One turn moves each row of this set onto another row. After a few examples, where does it send each row asked below?
Vefe: [-19,  18,   8,  12,   3,  20,  -8, -31,  30,   3, -14,  -3,  -7,  -2]
fipe: [ 12, -29, -12, -19,  24, -21,   5, -21,  18, -21, -11,   9, -36, -12]
zofe: [  5,  -4, -18, -15,  24, -14,   9, -13, -39,  21,  21, -28,  21, -20]
gikor: [ -3,  22,  -2,  40,   9,   7,  -7, -38,   3,   8,  -3,  -9,   1,  -3]
Fediz: [ 16, -29, -17, -30,  36, -11,  25, -15,  -4,  -7, -20,  16, -29, -11]
Sepa: [-29, -17,  -2, -21,  16,   5,  18,  17,  -4,  23,  -8, -16,  -7,  15]
sug: [-11,   9, -10,  22,   0,  -4,  -5, -12,  21,  16, -11,  10, -26,  20]
Nas: [ -7,  16,  -3, -21,  46,   3,  13, -18, -23,  17,   2, -10,  40, -18]
bupir: [-40,  13,  11, -28,  27,  11,  19, -10,   9,  23, -11, -14,  -2,  -6]
nager: [-13,  -3, -16, -57,  16,  11,  21, -22,  -4,   3,   0,  34,  13,  15]
nipal: [ 31, -25,  -9, -18,  32, -11,  31, -16, -12, -23,  -7,  23,  -4,  -2]
guvo: [ -5, -18, -29, -53,  -5,  -6,   0, -12,  -3,   8,   3,  25, -30,   4]
sezo: [  8, -19, -27, -28, -15, -14, -25, -22,  15, -13,  10,  26, -18,   5]
dofe: [ 13, -12, -27, -53,   6, -13,  14, -11, -25,   2,  13,  33,   4,   8]
Gom: [ -1,  -8, -10, -18,  29,  -5,  10,  -6, -44,   3,  25, -21,  21, -14]
gimo: [  3,  -8, -14, -44,  16,  -5,  -5, -32,  -4, -20,  21,  23,  40,   2]
gopuf: [ 26, -14, -25, -28,  -5, -19, -11, -20, -10, -16,  19,  31,  15,  10]
lifi: [-15,   2, -28, -41,   4,  15,  -6, -39,  16,   7, -13,  34, -22,   1]
zuve: [  5,   7,  -7,  17,  29,   3,   1, -30, -29,  10,   6, -22,  32, -15]
sona: [ 27,  18, -23,  30,   3,  -9,  -6, -36, -18,  11,  11,   1,   7,  -6]
Podo: [ 29, -26,  -3,  -8,  20, -22,  10, -23,  10, -38,   0,  16,  -9,  -4]
Lom: [-27,  -1,   3, -11,  36,   1,  21,  -5, -17,  26,  -6, -30,  22,  -2]
vupit: [-31, -14,   1, -24,   7,  -6,  20,  11,   0,  26,   4, -25,  -4,   8]
Mapan: [ 20,  21, -20,  28,  13, -13, -13, -36, -18,  -3,  18,   2,   1,  -9]
legok: [ -8,   8,  -5,  23, -15,   0,   3, -13,  22,  17,  -6,   2, -18,  22]
danov: [  3,  -2, -28, -27,   5,  -2, -33, -49,  15, -16,  11,  22,   6, -12]
nen: [-34,  11,   6,   8,  16,   4,  14, -15,  14,  25, -16, -14, -12,  11]
Ziki: [ 15,  23,  -6,  21,  20,  11, -13, -38,  -2,  -1,  -2,   3,  33, -15]

lifi goes to nager
sona goes to legok
Where do these go?
nipal goes to Podo
Vefe goes to bupir
guvo goes to dofe
zuve goes to gikor
sug goes to Sepa

